The rows of R fall into a few groups, which share some directions, and each row is roughly a mix of its group's hidden directions, except some rows that fit no group.
R:
[[-2.19  3.94 -1.18 -2.32  1.32 -1.32 -0.59  1.49  1.23  0.74]
 [ 3.26  0.86 -1.50  2.32 -0.53  0.71  0.38 -0.83 -3.75  0.71]
 [-3.57  2.20 -1.09  0.20  1.44  0.13 -1.23 -2.23 -2.29  1.61]
 [ 4.10  1.27 -1.02 -0.48  0.83 -0.26  1.93  0.80 -2.26  2.29]
 [-2.25 -1.46  0.62 -0.78  0.79 -1.90 -0.89  2.81  3.63  0.96]
 [ 3.54 -3.35  0.41  0.94 -1.28  1.18  1.80 -1.58 -1.25  0.20]
 [ 3.39 -4.21  0.89  1.62 -1.11 -0.35  0.78 -0.19  0.12  0.72]
 [-4.57  3.21 -1.41  0.04  1.00  0.82 -0.40 -0.30  0.26 -0.27]
 [-4.84  2.15 -1.16 -0.25  0.21  0.30 -1.63  0.85  1.18 -0.95]
 [ 0.62 -1.56  0.30 -0.99 -2.04  0.98  1.05  4.09  2.87 -0.35]
 [ 0.12  0.95  0.72 -2.59  3.53  1.14  0.78 -3.30 -1.06  0.81]
 [ 2.41 -3.26  0.39  2.24 -0.45  1.00  0.89 -2.18 -2.61 -0.15]
 [-3.59  2.85 -0.03 -2.96  0.94  0.16  0.11 -0.14  1.78 -1.18]
 [-0.15 -4.83 -1.41  1.67  0.13  1.84  0.20 -0.34  1.27  1.39]
 [-2.87 -2.64  0.73  0.80  0.99 -2.06 -1.87  1.11  2.02  2.19]
 [-2.04 -0.95  0.97 -0.55  1.45 -3.29 -1.12  1.15  3.54  0.94]
 [-2.89  1.94 -1.15 -0.07  2.61  0.48 -0.68 -2.03 -3.15  0.48]
 [-4.62  0.43 -0.24 -0.89  2.54 -0.23 -1.40  0.14  2.05  0.35]
 [ 1.69 -1.84  0.23  0.14  1.91  0.24  1.87 -0.78 -4.10  2.07]
 [ 1.97 -1.70 -1.22  1.27  1.40  0.13  1.27 -2.04 -3.95  1.41]
 [-2.94 -0.28 -0.36  1.00 -1.67  0.69 -1.64  1.88  2.59 -3.03]
 [ 3.14 -0.79 -0.58  0.78  1.14 -2.46  0.53  2.48 -0.01  3.17]
 [-2.66  0.08  0.00 -0.07 -1.19 -0.77 -1.12  1.44  4.31 -2.06]
 [ 3.16  1.16  1.07 -0.06 -3.21 -0.65  0.55  0.27  2.75 -2.02]
 [ 3.81 -0.45  1.86  0.08 -2.23  0.45  1.34 -2.50 -1.56 -1.19]
 [-2.83  0.12 -0.96  0.34  3.14  0.20 -0.84 -1.83 -3.18  1.46]
 [-3.08  2.06 -0.29 -2.83  0.16  0.80  0.28  1.96  2.56 -1.51]
 [ 4.51 -0.21 -0.47  1.18 -0.79  1.05  1.36 -0.75 -2.99  0.35]
 [ 3.96 -0.09  1.05 -0.56 -0.16 -0.34  2.42 -0.73 -3.40  0.04]
 [-3.39  2.39 -0.89 -0.48  2.81 -0.35 -1.32 -1.69 -1.96  0.78]
 [ 1.50  0.17  1.06 -0.98  2.12  0.85  1.02 -3.02 -3.64  1.50]
 [-4.67  0.76  0.08  0.61  0.78 -1.90 -1.52  2.38  0.43  0.21]
 [ 1.80  2.50 -1.98 -0.10  0.33 -1.50  0.56  4.17  1.28  0.23]
 [-3.84  2.85  1.04  0.17 -0.61 -0.70 -2.82 -0.58  1.19 -0.81]
 [ 4.66 -1.03  0.82 -0.90  0.88 -1.34  2.02  0.16 -0.52  2.00]
 [ 2.30 -1.55 -0.30 -0.01  0.18  1.82  1.28  0.19 -3.35  3.35]
 [-0.40 -2.32 -1.25  0.08  3.12  2.05  0.16 -1.77 -1.52  2.95]
 [-4.59 -0.48  0.75  0.09  2.39 -0.21 -2.53 -0.57  0.25  0.90]
 [-2.34  2.15 -0.64 -2.14  2.62 -1.88  0.03  0.93  0.68  2.90]
 [ 3.33 -4.03 -0.10  0.95 -0.93  0.44  1.79  1.12 -0.61  1.04]
 [ 3.73  0.19  1.00  0.67 -1.44  0.58  0.85 -1.97 -3.55  0.47]
 [-2.70  0.20 -0.70  2.43 -1.94  1.01 -2.11 -0.01  0.77 -3.41]
 [ 0.34 -1.18 -0.62  2.35 -2.99  2.40 -0.73  1.44  0.13 -3.24]
 [ 4.09  0.96 -0.48  1.41 -1.28  0.93  1.05 -1.63 -2.42 -1.79]
 [-3.48  0.72 -0.03 -1.06  0.96 -1.84 -0.27  2.57  2.93 -1.38]
 [ 1.44  2.52  0.38  1.54 -4.22 -0.86 -1.42  1.13  0.01 -1.55]
 [ 3.45 -0.34  0.15  0.44 -3.57 -0.27  1.06  0.99  1.66 -2.30]
 [ 2.46 -0.27 -0.15 -1.06 -2.56  0.47  1.80  3.42  2.40 -0.69]
 [ 3.77  0.28  1.58 -0.21 -2.98  0.32  1.03 -1.87  0.28 -2.18]
 [ 2.57 -0.83  2.22 -1.45  0.74  0.37  2.24 -3.27 -2.04 -0.53]
 [-2.47  1.45 -0.60 -0.11  2.03 -0.47 -0.72 -2.51 -2.61  2.94]
 [ 0.77 -3.53 -0.83  0.98  2.21 -0.41  0.55 -0.45 -2.63  2.84]
 [ 3.41 -2.16 -0.03  0.09  0.52 -0.23  2.81  0.58 -3.08  0.93]
 [ 2.73 -2.69  0.57  2.21  0.32 -0.83  0.06 -3.14 -2.03  0.72]
 [ 2.36  2.32  1.48  1.02 -3.49 -1.41 -0.13  0.47 -2.19 -1.36]
 [-3.13  0.87 -0.91  1.34  1.00 -0.72 -3.42  0.37  2.95 -0.02]
 [ 3.46  0.07 -0.85  0.92 -0.71 -0.62  1.49  2.05 -3.60  1.19]
 [ 3.68  0.12  1.25 -1.63 -0.19  1.11  2.34 -2.73 -1.63 -0.78]
 [-2.88  3.17  1.24  1.03 -0.61 -0.89 -2.74 -0.77 -2.17  0.52]
 [ 0.10  1.48 -0.73 -1.69  2.32 -0.34  1.02 -0.40 -2.38  4.15]
 [-0.24 -0.18 -2.42 -0.27  2.38  0.82  1.52 -0.04 -4.11  1.92]
 [ 2.60  0.76 -0.46 -1.36 -2.49  0.20  1.87  3.20  2.29 -0.76]
 [-4.21  1.73 -0.72 -0.30  1.46 -1.26 -1.62  2.33  1.43  0.21]
 [ 2.37 -2.55 -0.44  2.60  0.05 -1.94 -0.68  2.44  0.09  2.44]
 [ 0.02  1.30  0.29 -1.26 -1.86  3.15  1.04 -1.35 -0.26 -3.94]
 [-3.69  0.92 -1.62  0.79  0.91 -1.24 -1.90  2.74  1.10  1.67]
 [-2.27 -0.21 -0.42  1.03 -2.18 -0.87 -1.43  2.23  3.67 -1.66]
 [-1.54  3.71 -2.27 -1.84  0.55  1.62  1.42  1.38 -1.84 -0.57]
 [-2.71  1.98 -2.30  0.43  0.37 -0.36 -2.14  3.06  1.96  0.64]
 [-1.08  4.36 -0.93 -2.23 -0.89  0.30  0.46  2.01  1.53 -1.32]
 [ 3.62  0.22 -2.53  1.30 -0.61  1.20  0.17  1.37 -2.35  2.17]
 [ 2.05 -2.79  2.17  1.33 -2.86  0.54 -0.08  0.25  2.35 -1.65]
 [-1.59  1.86 -0.31  0.53 -0.06  1.51 -0.49 -4.09 -2.92 -1.03]
 [-0.32 -2.61  1.98  2.46 -1.21  2.00 -0.83 -2.59 -0.98 -2.14]
 [ 1.55 -1.45  1.48 -0.04 -0.45 -3.11 -1.24  0.73  3.83  1.38]
 [ 0.05 -0.62 -0.39  3.51 -1.88  1.27 -1.47 -2.40 -2.06 -2.25]
 [-3.65  1.57  1.75  1.21 -0.97 -0.17 -2.99 -2.18 -0.47 -0.03]
 [-2.10  2.64 -1.17 -2.51  0.09  0.36  0.41  3.57  1.77  0.10]]

Here is one row of each group, with its name. Which group are the others in?
[-0.32  1.18  0.42  0.54 -3.23 -1.56 -0.63  2.28  2.75 -2.69] -> <58>
[-0.62  3.44 -1.52 -1.46 -1.16  2.39  0.86  1.48  0.17 -2.92] -> <109>
[-3.39  0.49  0.97  0.69  2.29 -1.07 -2.77 -2.76 -0.33  0.49] -> <4>

[-3.38  1.31 -1.81 -1.80  2.58  0.27 -0.02  2.11 -0.91  1.88] -> <4>
[ 3.07 -0.15 -2.27 -1.16 -0.21  0.07  2.96  2.64 -1.12  1.49] -> <4>
[ 1.50 -4.72  0.75  1.92  0.77 -0.47 -0.13 -1.14 -1.12  1.74] -> <4>
[ 1.45  2.65 -1.00 -1.60  0.55  2.01  1.86 -1.40 -3.43  1.01] -> <109>
[-2.52  2.62 -0.53 -3.50  1.53  0.03  0.81  1.81  1.53  0.88] -> <109>
[-2.47  1.82 -2.27 -0.39  2.97 -0.13 -1.15  2.24 -0.51  2.24] -> <58>
